Turns, then the turns between two rows, first turn first; the first pair answered:
M:
[ -5.9   0.0  -2.6  11.7  -6.8  -6.9   9.4  12.6  17.0  11.0   6.8 -34.1
  -2.5  -6.5  21.7  11.9   7.2   9.6  28.3  20.0 -12.7  14.9  -9.8   3.3] => [  8.3  -4.9   3.0   8.0  -6.3 -11.2   1.0  13.3  10.6  17.3   9.8 -31.2
  -5.5 -12.4  19.8  10.8  -0.2  13.8  23.7  17.8 -14.2  11.2  -5.4   4.8]
[ 12.0 -20.4 -37.3  13.3  -7.3  -3.4  17.7  -8.0   5.1  -2.5  40.8  -4.8
   3.5   1.2 -32.4  12.3   0.9  12.4  17.3  12.3   9.0  15.9 -16.5  13.8] => [ -5.5 -11.5 -24.8  14.9  -8.2  -3.5  31.7   7.3  10.9  -7.1  14.5 -18.1
  20.5   5.3 -41.5  20.5 -19.0  12.6  22.4  20.0   3.3   3.2 -16.3  -4.9]
[ -6.6   8.6  -2.6  -0.4  -9.4  -2.7  24.4   1.9  17.0  -0.5   9.4  -5.5
 -12.1   8.5  -0.2  -1.3   4.3  -0.9  17.9   6.7  -9.1  13.4 -21.4  -1.0] => [  0.3  11.7   2.1  -2.7  -4.0  -3.6  11.8  11.9   8.8  12.3  -3.1 -11.2
   3.0   5.4   7.1   0.8  -9.0   6.0  30.6  18.3  -7.6  -4.2  -3.1  -1.7]
[  6.5  21.1  -0.2  -6.0  -5.5 -26.7 -11.2   3.1   8.7  10.8 -13.4 -20.6
 -10.9  -4.6  10.0  -7.7   5.3 -16.9  14.3   4.0  -3.0   3.0   8.5  17.6] => [  3.2  14.1  -0.7  -4.8  -8.4 -25.6  -6.2   5.1  10.3   7.2  -2.7 -21.6
 -13.3  -1.2  13.0  -2.5   9.8 -18.9  14.0  -2.6  -2.8  10.1   2.7  18.9]
S:
[ 12.6  -5.6  -8.0  -4.2  -0.3  -5.7  -7.3 -13.6  -0.2  -4.2  21.6   2.3
 -27.2 -16.1   1.6  -6.4  17.7  -3.0  -2.1  -3.5   3.2  13.8 -11.6  13.2] => [  1.5  13.6   5.3  -1.9  -3.8 -29.8   0.3  10.3  10.5   5.6 -12.1 -20.7
  -8.6 -17.6   4.0   1.1  14.1  -7.3  12.6   8.6   2.2   3.2  -6.3   5.8]
[ 10.8   8.8  23.5  -6.6  -6.8   0.6  -6.2 -13.9  -4.5  -3.7  17.3   9.6
   0.3   2.7   8.2 -14.8  17.2   8.7 -17.5 -11.0  -4.7   2.5   4.4   9.9] => [  2.3  19.9  25.9   0.1 -10.7 -19.0  -2.8   2.5   3.8   0.4  -1.3  -7.1
   6.8   4.6   9.6  -7.4  18.1   0.2 -10.6  -1.7  -3.6   2.7   4.5   8.5]
[  1.8 -37.3 -21.5  -0.5  -0.2  14.2  15.2  -9.8   7.6  -6.7  33.8   5.5
 -24.2 -22.3 -13.3  -1.6  10.8  -3.1  15.5  -3.3  10.0  14.2  -0.2  -1.3] => [ -2.4  -8.2 -16.9   4.0  -3.6 -12.4  21.6   8.9  18.4   7.8   8.8 -21.8
 -28.1 -13.0  -3.1  10.1  29.0 -22.7  28.9   0.9  17.5  15.8  -6.8  -3.7]
A:
[  6.4   4.5   4.1  -3.1  10.2  -5.3 -21.6   0.5  -3.1   6.0 -20.5   0.5
   3.0   1.6   4.0  -4.1  23.0 -14.1 -10.3  -0.8  -1.6  -7.3  18.6   6.0] => [ 11.7  -7.3   0.7  -7.2   8.3   1.5 -22.8 -12.2 -10.5   4.1  -6.7  13.5
  -7.6  -5.5   4.9  -8.9  20.3  -5.2 -14.2  -1.2   2.3   1.0  19.3  13.7]
[-35.5   0.7  -5.5 -15.1  -8.4   4.6   2.0  -3.7   6.9 -20.0  14.5  -3.2
   5.4   1.3 -11.3   4.6  -7.0   0.1  -1.5  -7.7  -9.2   0.2  -9.9 -23.0] => [-25.4 -16.4 -11.5 -19.7  -9.4   1.8   5.6  -3.4   1.7 -16.6  26.9   3.2
   0.5  -2.8 -13.4   3.2 -10.5   6.8   3.5  -2.4 -12.6   0.0  -8.0 -21.7]
[ 17.2  16.4   8.3  -3.3  -2.7 -13.5 -20.7   9.1   0.3  22.4 -17.8  -9.2
   1.4  -2.2  11.1  -2.4  18.3  -8.0   2.5   9.0  -0.1   1.5   8.7   9.5] => [ 15.1  13.9   8.5  -3.2  -1.1  -5.3 -20.1  -2.4  -3.7  11.2  -3.9   1.7
  -6.4   3.9  14.6 -11.2  23.6 -13.3 -16.2  -1.3   3.4  12.0  10.2  10.3]
[ -5.0  10.4  -8.7   2.9   1.5 -11.4  16.0  14.8  15.5   1.4   5.8 -12.8
  -7.6  -4.9  -2.7   8.5  14.0  -9.1  12.7  -3.6  -1.7  15.5  -9.0  -1.0] => [ -8.0  13.9 -14.8   2.4   6.1  -7.7  12.8   3.6  11.7  -8.7   9.5  -3.4
 -10.6   1.9  -1.2   9.3  22.4 -11.4   6.4  -6.5   5.3  20.6  -9.5   1.5]

(2 to 3 turns a pair)
[ 19.2  -2.8  13.9   4.1  -5.1  -0.8 -27.3  -2.7 -18.8  15.2  -3.9  13.0
   2.4   8.5   6.9 -16.4  -3.3  11.8  -6.5  -1.3   0.0 -21.1  23.0  14.6] => [  0.3   8.9  20.9   3.6  -3.4  -1.4 -14.3   8.8 -13.0   6.1 -22.6   4.6
  20.6  13.6   3.1 -10.2 -10.6  13.1   1.4   7.7  -8.6 -31.9  20.9   1.9]  M then M then M
[-16.5  -3.9  -2.5   8.7  -4.8  12.1   1.9  -5.1   6.6 -22.0   1.6   4.2
   7.9  12.5  -8.1  -3.2 -10.9   2.0 -21.6   0.8  -9.5 -18.5  -3.1  -8.4] => [  6.2  15.7  -8.5   5.4 -10.5  -8.2  -6.4 -11.7   9.2  -2.7   1.3   2.8
 -19.5   4.0  10.9 -10.4  25.5 -13.1 -20.3  -4.5  -2.3   0.5  -5.3  11.6]  M then M then S
[ -3.5  21.6  -6.2   1.8  -0.9 -16.5  -0.2   5.4   8.6   7.3   2.5  -5.7
 -18.0   7.1  11.7   4.7  34.5  -9.5   5.2   0.0  -2.8  22.1 -16.5   4.3] => [  5.3  10.7   2.2  -2.0   2.1 -19.6 -10.0  22.8  -1.6  18.8 -16.9 -15.7
  11.0  -8.3   8.9  12.3   3.4   5.0  16.8  19.8 -13.8 -14.4   5.2  -2.1]  A then M then M
[-11.5   8.6  14.1   4.4   4.0  13.2   4.1  -1.4  -3.7 -10.9 -14.9   4.4
  16.6   8.8   6.1  -1.1  -6.2   0.7  -9.2   5.6  -1.8 -11.4   5.7 -14.1] => [ 18.7  -8.9  14.8   2.7   3.9   0.6  -7.8  -0.4 -17.0   5.5  -6.6   4.7
   7.8 -10.0  10.6  -1.9 -11.4  12.1  -0.2  11.6  -3.6 -12.1  12.5   2.0]  M then A
[-28.9   0.0  -9.6 -10.3  -0.4  -5.6   5.8 -20.8  10.5 -24.6  -2.7  -8.1
 -21.3  -6.4  -0.8  -0.1  -2.4 -32.6  -5.8  -5.6   3.6   8.4 -10.4   3.7] => [ -4.8  -5.3  11.4  -8.2  -2.8 -11.1 -18.1  -6.4  -8.8  -3.0 -18.9 -17.1
   3.6 -24.2   4.7  -2.9 -18.7 -11.6   5.2  15.7  -5.7 -25.4  18.6   6.0]  S then M
[ 22.0  -5.5   0.5   1.7  -0.6 -18.3 -19.3  -7.7   4.8  17.7  22.8  -6.8
 -19.5  -9.6   4.5  -2.8  12.8  -4.9  -6.6  -0.2  -0.4   4.1   5.5  21.6] => [ 25.7 -12.9   5.9   1.5  -2.4 -19.9 -24.8   4.8   1.0  19.0   6.7  -8.3
  -6.4  -8.7   7.6  -4.9  10.6   4.0  -6.3   8.4  -3.0  -8.1  17.0  15.8]  M then M then M
[ 24.6  15.7  -4.9   7.0  -2.4 -45.7   1.3  -3.6  -9.1  12.8 -13.9 -30.4
 -28.3 -10.3   5.0  11.7  20.0 -13.6  20.6  -6.3   2.5   9.0 -20.6  12.6] => [ 13.7  20.3   2.3   8.4  -1.3 -41.3   6.9   4.1  -2.6  17.7 -29.2 -38.4
 -13.5  -3.4   5.3  12.3  13.5 -15.2  26.3  -0.4  -1.1   0.3 -13.0   2.4]  M then M
[-19.3  -2.5  -7.8  12.7  17.6  15.8  32.3  -5.1  11.5 -16.4  13.4   0.8
  -5.2  10.2  -2.7   1.4   9.5  -2.7  -3.9  -0.3   6.5  19.1 -22.9 -17.3] => [  4.1 -19.0 -13.2  11.7  11.0  11.7  13.8 -10.8   3.8  -7.8  29.3   9.9
 -21.8  -0.1   2.9  -6.1  18.1   1.2 -11.7  -3.7  10.5  24.8 -14.4  -4.3]  M then M then M
[ 13.0  -5.0   7.9  -3.7   0.2 -13.6  -4.4  16.4  -1.6  21.2 -13.3 -16.6
  -4.3 -19.6  12.2   5.3   3.8   5.1  30.2   1.9  -4.5 -14.1   9.1  10.2] => [  6.1 -22.8 -11.1  -5.9   0.7   7.1   7.9 -12.1  -2.3  -6.7  28.3   9.8
 -27.7 -16.7   3.2   2.2   2.1   8.2  12.5 -17.1  -1.2  10.7  -8.2   7.1]  S then M
[ 27.8  39.1  19.6   5.9  -3.8  -9.5 -21.6   0.9 -15.5  12.8  -8.3   1.2
   6.5  -7.2  16.1 -19.9  25.2  -4.4 -13.7  -1.4  -0.7   8.0  17.8  13.5] => [-11.5  54.7  16.7  10.3   1.0  -1.2   1.0  13.1   0.0  -3.9 -18.9  -9.8
  16.9  16.5   8.9  -6.6  20.5 -16.4  -9.4  -3.9  -2.0   3.7   4.9  -4.6]  M then M
